Each path below is one point turned by a fixed rotation once a step. After each direction that follows a path, write how fast that rotation turns it, in degrees each step (0 if it stays still).
Each turn is a multiple of 5 degrees from 10 to 175, or 0.
Path 1:
| -28 | -31 |  60 |   9 | -28 |  10 |  -9 |  -4 |  31 |  -6 |  35 |   7 |
|  12 | -39 |  40 |   8 | -25 | -39 | -24 |  38 |  29 | -10 |  12 |   7 |
|  37 | -63 |  17 |  16 |  13 |  -8 | -13 |  -3 |  33 |  16 |  20 |  23 |
|  54 | -29 |  36 |   8 | -22 |  30 |  10 |  20 |  22 |  33 |   4 |  -4 |
|  35 | -32 | -14 | -23 | -43 |  32 | -35 |  22 |  20 |  19 |  -6 |  15 |
|  19 |   7 |  -8 | -34 |  -5 |  30 | -12 |  22 |  46 |  27 |  39 |  32 |
|  15 |  -6 | -22 | -26 |  11 |   8 |   3 |  72 |  23 |  29 |  18 | -13 |
| -23 | -39 | -35 |  -8 |  23 |  40 |  -9 |  29 |  -2 |  41 |  23 |  -5 |
| -40 |   8 |  25 |  -2 |  -6 |  40 | -11 |  39 | -10 |  44 |  29 |  -9 |
| -38 |  -4 |   6 |  -1 |   0 | -12 | -63 |  48 | -12 |  23 |  10 |   4 |
| -15 |   0 |  23 |  23 |  52 |  -9 | -46 |   6 |  11 |  37 |  29 |   8 |
|  16 |   2 |  33 |  36 |  24 |  -2 | -35 |  22 |   0 |  40 | -12 | -45 |
|   6 | -12 |  -1 |  24 |  -4 |  22 | -69 | -26 |  10 |  28 | -15 | -27 |
|  10 |  40 |  19 |   8 | -17 |  12 | -43 | -20 |  49 |  22 |  16 | -25 |
|  16 |  10 | -29 |   2 | -12 | -31 | -36 |  12 |  51 |   9 |   5 | -46 |
|   0 | -16 | -38 |  13 |   5 |  -3 |   3 | -29 |  45 |  32 |  35 | -40 |
| -12 |  -2 |  -5 |   8 | -48 |  -1 |  22 |   1 |  13 |  41 |  25 | -56 |
| -29 | -24 | -25 | -11 | -55 | -30 | -21 | -10 |  -2 |  31 |  30 |  -8 |
|  -8 |   4 |  14 | -10 | -13 | -46 |   7 | -11 |   4 |  48 |  57 |  12 |
|  25 | -21 |   4 |  -9 |  -3 | -55 |   3 |  15 | -29 |  53 |   9 | -18 |
|  22 | -28 |   2 | -20 |   4 |  -1 | -15 | -39 | -37 |  62 |   7 |   2 |
|  27 |  30 |  33 | -47 | -19 |   5 | -17 | -12 | -23 |  48 |  -1 | -11 |
|  19 |  13 | -17 | -67 |  10 | -21 | -47 |  -4 |  -7 |  18 |  -9 |  -9 |
|   7 |  17 |  -4 | -55 |  54 |   3 |  -2 | -23 |  13 |  24 |  18 | -28 |
| -12 |   0 |   0 | -44 |  18 |   9 |   4 |   8 | -11 |  12 | -13 | -75 |
Speeds:
|  10 |   2 |  -7 |   0 |  29 | -28 |   5 |  11 |  14 |  -4 |   9 |   5 | -> 85
|   0 |   9 | -13 |  29 |  -3 |  10 | -14 |  18 |   9 |  18 |   6 |   6 | -> 10
| -36 | -10 |  -1 |   6 |  -3 |  -9 |  13 |  11 | -10 |  -1 |  17 |  -2 | -> 40
Path 2:
| -14 | -46 | -13 |  -8 |   8 |  18 | -61 |  -2 |   0 |   4 |  15 |  32 |
|  -7 |  33 | -19 |   1 |   4 |   3 | -50 | -16 |  56 |  -1 | -22 |  -6 |
|   2 | -40 |   3 | -34 |  38 |  33 | -40 |  19 |  14 |  19 |  -7 |  -7 |
| -21 | -12 | -36 |  19 |  -5 |   2 | -50 | -26 |  41 |   1 |  21 |  16 |
|   5 |  12 |   9 | -40 |  15 |  21 | -58 |  10 |  23 |  -6 | -37 |   1 |
| -11 | -35 | -23 |  17 |  32 |  20 | -30 |  -1 |  41 |  36 |  16 | -13 |
| -12 | -10 | -20 | -33 |  -5 |   8 | -61 | -18 |  17 | -31 |  -3 |  27 |
|   0 |  14 |   4 |   7 |  14 |  21 | -47 |  15 |  47 |  41 | -21 | -15 |
|  -9 | -48 | -24 | -19 |  43 |  19 | -38 | -13 |  18 | -18 |  12 |   4 |
| -14 |  13 | -22 | -10 | -30 |   3 | -60 |  -7 |  36 |  26 |  -9 |  18 |
|   6 | -10 |  17 |  -9 |  48 |  32 | -42 |  11 |  40 | -15 | -10 | -16 |
| -18 | -33 | -48 |  -4 |  11 |   1 | -47 | -17 |  11 |  34 |   2 |  16 |
|  -4 |  14 |   7 | -30 |  -9 |  21 | -50 |  -2 |  56 | -24 |  -2 |   0 |
|  -2 | -25 |  -3 |  15 |  42 |  21 | -54 |  14 |   9 |  37 | -16 |   3 |
| -16 | -14 | -45 | -27 |   8 |   3 | -34 | -32 |  46 | -18 |  10 |   0 |
|  -2 |  -1 |  20 | -15 | -10 |  28 | -65 |  24 |  23 |  26 | -12 |  14 |
|  -6 | -16 | -24 |  21 |  55 |  12 | -36 | -18 |  39 |  -9 |  -1 | -11 |
| -11 | -17 | -29 | -53 | -14 |  10 | -51 |  -4 |  15 |  20 | -10 |  16 |
|  -4 |   3 |  17 |  22 |  13 |  28 | -48 |   7 |  60 |  -1 |  12 |  -7 |
|  -6 | -26 | -33 | -17 |  43 |   6 | -53 | -11 |  -5 |   5 | -26 |  13 |
| -12 |   1 | -20 | -24 | -19 |  15 | -33 |  -7 |  66 |  19 |  13 | -11 |
|  -1 | -22 |  20 |   3 |  31 |  29 | -66 |  14 |   8 | -11 |  -6 |  20 |
| -12 |   2 | -52 |  -1 |  22 |  -4 | -36 | -26 |  41 |  23 | -16 | -10 |
|  -4 | -24 |  12 | -48 |  -4 |  35 | -47 |  15 |  32 |  -4 |   9 |   5 |
| -10 |  -3 | -13 |  45 |  24 |   9 | -59 |  -8 |  29 |  16 |  -3 |  12 |
Speeds:
|   8 | -18 |   6 |  10 | -21 |  -6 |  -4 |  -8 | -10 |  -8 | -12 | -29 | -> 0
|  -6 |   0 |  10 |   3 | -32 |   2 | -11 |   0 |   4 | -11 |  21 |  19 | -> 125
|   7 |   5 |  25 | -13 |  -6 |  15 |   6 |  22 |  15 |  13 |   1 | -15 | -> 135
|  -3 |  12 |  -7 |  21 |  -1 |  -4 |  12 | -11 |  30 |  -2 |  13 | -15 | -> 170
Path 3:
|  13 |  18 |  24 |  24 |  22 |  -6 |   2 | -10 |  20 |  51 | -51 |  14 |
|  -5 |  31 |   5 |  -8 |  19 | -60 |  18 | -29 |  43 |   4 |   0 |  -2 |
|   3 | -20 | -14 | -25 | -27 | -30 |  18 |  -9 |  33 | -31 |  -2 |  51 |
| -16 | -40 |  -8 | -10 | -17 |   3 |  21 |   0 | -14 |  44 | -28 |  48 |
|  -2 |  -2 | -25 |  26 |  -1 | -43 |   2 | -28 | -22 |  56 | -17 | -14 |
|  17 |  12 |  -7 |  34 | -38 | -31 | -23 | -42 |  37 |  -8 | -12 |  -4 |
| -34 |  12 |  27 |  -3 | -44 |   6 |  13 |  -2 |  45 |  -1 | -32 |  27 |
| -37 |  14 | -24 | -25 |  -4 | -27 |  43 |  19 |  -7 |  14 | -44 |   4 |
|  21 | -20 | -61 | -15 |   7 | -22 |  -4 | -29 |   1 |  -2 | -43 |  -6 |
| -17 | -44 |   0 |   1 | -11 |  11 | -24 | -58 |  35 |  18 | -14 |  -2 |
| -62 | -13 |  12 |  17 | -40 | -19 |  26 | -20 |   4 |   8 |  11 | -18 |
|  -5 |  14 | -33 |  19 | -55 |  -6 |  29 |   3 | -26 | -27 | -31 |  -8 |
|   2 |  18 | -14 |  -8 | -10 |  38 | -19 | -23 |  -4 |   6 | -70 |  -1 |
| -52 |   8 |   6 | -19 |  29 | -13 | -22 | -29 |  19 |   3 | -31 | -34 |
| -32 | -34 | -16 |   1 |  -4 | -27 |  16 | -11 |  19 | -59 |  -2 | -24 |
|  -5 | -44 | -10 |   4 | -24 |  47 |  40 | -19 | -14 | -24 | -20 |   7 |
| -25 |  10 |  -4 |  -3 |  -1 |  29 |  11 | -44 | -54 |  28 | -15 | -21 |
| -19 |  25 |  -9 |  14 |  -6 | -22 | -44 | -35 | -30 | -33 |  -5 | -32 |
| -21 | -12 |  28 |  24 | -11 |  20 | -27 |   5 |  16 | -60 | -33 |   0 |
| -33 |  -3 |  28 |   2 |  29 |  29 |  50 |  12 |  -8 | -15 | -35 | -14 |
|   8 |  12 | -25 | -22 |  38 |  -4 |  35 | -35 | -38 | -30 |  -5 | -23 |
|   7 | -22 |  -1 | -16 |   9 |  18 | -38 | -54 | -23 | -39 |  10 |  18 |
| -49 | -30 |  47 |  24 |   4 |  13 | -20 |  -7 | -31 |  -7 |  10 |  12 |
|  -7 |  11 |  17 |  54 |   9 | -17 |  30 |  15 | -45 | -25 |  -6 | -20 |
|  48 |  36 |  11 |  18 |  16 |  23 |  11 | -23 | -13 | -39 | -28 |   7 |
Speeds:
| -14 |  -6 |  23 |  -5 |   4 |  26 |  -1 |  -2 |   6 |  24 |  -8 |  10 | -> 115
|   0 | -34 | -12 | -15 |  11 |  -1 |  11 | -13 |  -3 |   3 |  17 |   4 | -> 60
| -14 |  12 | -26 |  18 |  13 |  15 |  -2 |   4 |  10 |   1 |  14 |  14 | -> 0
|   0 | -22 |   5 |  26 |  16 |  -9 | -15 |   7 |  12 |   4 |  -8 | -15 | -> 80
